The same turns and mirrors carry the whole set onto itself, and each row onto the other rows of its family. Which rows share a family with each named row? Give them in list order.
These 28 rows form 7 families of 4 rows each.
Sav: [-14 -12  34   1 -20  29 -21  -3  11  10  17  -2 -18  -5   2  -9  19  24
 -14   8  -3  -2  -6 -22]
sipeg: [-16  14  24 -21 -15  20  25 -29   9  22   9   2  -8  -4  22  -7 -19   8
   0  -7   4  11  24 -25]
nogi: [-19  15   1 -12  14  20  -9 -22  12  25   7  11   3   8  19   7 -19  10
 -22   3  35   4  28 -25]
Pim: [-14 -19  37   2  -4  32  -3  -5 -10  -4   5 -13   0 -14 -12 -18  17   7
 -26   6 -13  20  -5  -8]
kupi: [  8  11  15 -19   9   6  -1 -29  26  33   6  14  -8  -8  13  -4 -10  10
  -6   1   2   1  22 -23]
tiri: [-20 -11 -29  -7  21  -1  31 -11   9 -12   1  30  -3 -10  10 -23 -32  -1
 -20  18  21  -6  25 -36]
dat: [-12 -52 -22  23  10   2  -1  11  -6 -20   8  -2   3   0  -1 -22   3  -4
  14   5  -6  -2   7  25]
lek: [  6 -23  29  -2  -8  31 -22 -13   4  -5  -6   5 -13 -10  -7 -23  14  15
  -5   4 -21  -3   4   8]
Bir: [-26 -31 -20  31 -15   8 -12   9 -16  -9  -6  22   1   1   0 -33 -10  -2
   7   7   1  -8 -18  20]
maza: [ -8  -8 -36   8  28 -19   9  -9  10  13  10   8   7   6  16  -3 -26 -13
  17   7  25   3  29  -3]
tanud: [-22 -28 -30  24   2   8 -11  20 -13 -27   2  -9   0  15  -4 -28 -17  13
   7  15 -14   9  -9  11]
Zeva: [-22 -10  40   6 -23  26  -6 -12 -22 -13  -9   7 -15 -10  -1 -17  11   9
   2   1 -16  19   6   3]
Fale: [-35 -25 -16  19  15 -17   9   3 -10 -34 -12  23  -8  -2 -11 -33 -16   4
  13  30   7   1  -1 -10]
lop: [ -2  24   0 -13  12  23  -8 -21  20  18   6   6  -1   2  15  -8 -28  18
 -30   7   5  24  22 -28]
Zodil: [ -5  -1 -26  13  15 -20  28   3  -5  -4  16   3  11   2  28  -3 -33 -20
   9  12  14   4   4 -31]
fub: [-30 -22 -12  25   2   8   2  28 -21 -17   6 -15   8  12  -4 -29  -4 -12
   8  25  -5   1  -5  12]
tivuf: [-24 -18  29   8 -22  22 -14 -19   9  18   3   8  -8 -14 -11 -28   9  20
  -8  -4  -1  15 -22   2]
nal: [ -9   7  10  -9   1  33   7 -32  21 -12  11   9 -19 -13 -11 -27  -7   7
 -22  20  25  12  29 -33]
Zof: [ -8  -9 -49  15  23 -18  12  -1   0  -4  13   9   6   3  20   1 -35   1
  -5   3   9  19  10 -26]
nabes: [ -8  14   7  -1  -3  25  -3 -41  29  22  12  16   4  -6  19 -15 -26   4
 -12  -5  34  21  13 -10]
kiz: [-40 -42 -10  20  -8   1  18  22 -24 -17   3   7   5  -3  19 -27  -5  -8
   4   7  -9   6  15  16]
gaz: [-10 -20 -43  23   1  -3  17  -9   7   2  17  29   8  -6  30 -13 -31 -16
  -3  -5  29   2   7 -10]
Rana: [ -6 -19  18   4 -13  28 -21  -2   6  -1   8 -13 -15 -10 -12 -22   8  28
 -22   8 -21  24 -10 -16]
til: [  2  24  23 -17  14  23  11 -30   8   5   1   7   9   0  23  -5 -29   2
 -22   4   7  13  15 -26]
dak: [-18  -8 -22   7  -2  -7  20  -5 -10   5   2   1   0  -2  32  -8 -33 -24
  13  10  34  14  37 -18]
tatim: [-35 -17  22   7  -4  16  11 -10  16 -25  13   0 -17  -4 -25 -43   9  24
   3  23  -6  10  -3  -8]
fip: [-22 -36   0  23  -7  15 -20  16  -9 -35   2   2  -2  15  11 -19  -7  14
  16  14  -3  -9 -13  12]
Rafo: [-23 -36 -32  14  25 -14  12  -2  -4 -13  12  12  13   6  29   9 -25   0
   1  -6  29   3   7 -14]

The rest of the family of tanud: lop, Zof, Rana
The rest of the family of til: Pim, Zodil, fub
The rest of the family of kupi: dat, lek, maza
The rest of the family of Rafo: Sav, nogi, fip
The rest of the family of tatim: tiri, Fale, nal

The same turns and mirrors carry the whole set onto itself, and each row onto the other rows of its family. Which rows share a family with each named row? Give them in list order.
These 18 rows form 3 families of 6 rows each.
Bazi: [-17   0   1  22 -17  -5 -18 -20  18 -10   5  -6 -24  -1  15  -3 -18  12
  13 -16  33  -6  14]
Kudo: [ -9 -19   3   7 -25  13   7   5  12 -14  21  -5 -37   1  43  23   2   4
  -2 -12 -14   9   3]
zotog: [  5  23  13 -12   1   1  -1  10   4 -16 -20 -11  22  16   1 -21  24   9
 -10  27   5  23  22]
tifo: [ 23  10   5 -18  10   3  16  22  -1   4  -1  -7   8  17 -15  -7   2  -3
  -9  24 -32   4 -16]
Ses: [ 16  17  12 -13  15  -6  13  13  -8  12  -5  -2  21   0 -39   3 -28  -7
   3   6 -11   3  -1]
tegi: [ -8 -24  -5  -4 -20  18   5  17   0 -14  35  14 -41  -5  14   3  -3   5
 -13  -1  -1   4 -14]
Bivam: [ 12  -9  -3 -14  -8  15  12  25   2  -9  18   0 -24  14  12  -8  15   3
 -18  21 -28   6 -22]
Selis: [  1  18  22 -10  10 -13  20  14  -6  19 -20  -8  35   1 -14  23 -15  -4
   6  -1  -9  18  24]
tepe: [ -4   3  12  -2   2  -3   6   5 -10   7  11   9   4 -19 -37  14 -46  -6
   7 -16  15   2   8]
Kor: [ 11  -4   4  -8 -15  14  15  14  11 -14   5 -15 -16  14  34  11  22   3
  -6  11 -41  21   2]
musu: [-26 -15  11  13 -18  -1   5   0   3   3  19   4 -23 -11  23  35 -26   0
   4 -32  17   2  14]
reta: [  7   8   3  -1 -18  11  -6  -1  15 -37  -5 -12  -8   8  20 -20  26  11
  -6  24  -7  27  14]
Terek: [ -4  -3  -3  14 -28   9 -15 -16  21 -34   8  -9 -30   1  26 -11   5  13
   5   3   8  11  11]
Vaf: [ -9  27  18  -5  12 -15  -4   7   0   6 -23  -6  28  14 -10 -12   0   7
  -3   8  30   5  26]
tobod: [-17 -18   3   3 -14  10   2   7  -8  -6  32  18 -27 -22 -10  14 -33   0
   0 -20  19   2   1]
nipo: [-20   3  19   5   0 -14  12   5  -6  18  -3   2  13 -12  -6  35 -34  -4
   8 -26  18   7  25]
degil: [-19  15  12  11   4 -16 -12  -9   8  10 -11  -6   6   5  -3  -3 -20   9
   9 -13  44  -9  23]
Duvuz: [ 16  14  13 -16   2   1  22  20   2   2 -17 -17  20  13   6  11  12  -1
  -2  18 -38  25  12]

The rest of the family of Duvuz: Kudo, Selis, Kor, musu, nipo
The rest of the family of degil: Bazi, zotog, reta, Terek, Vaf

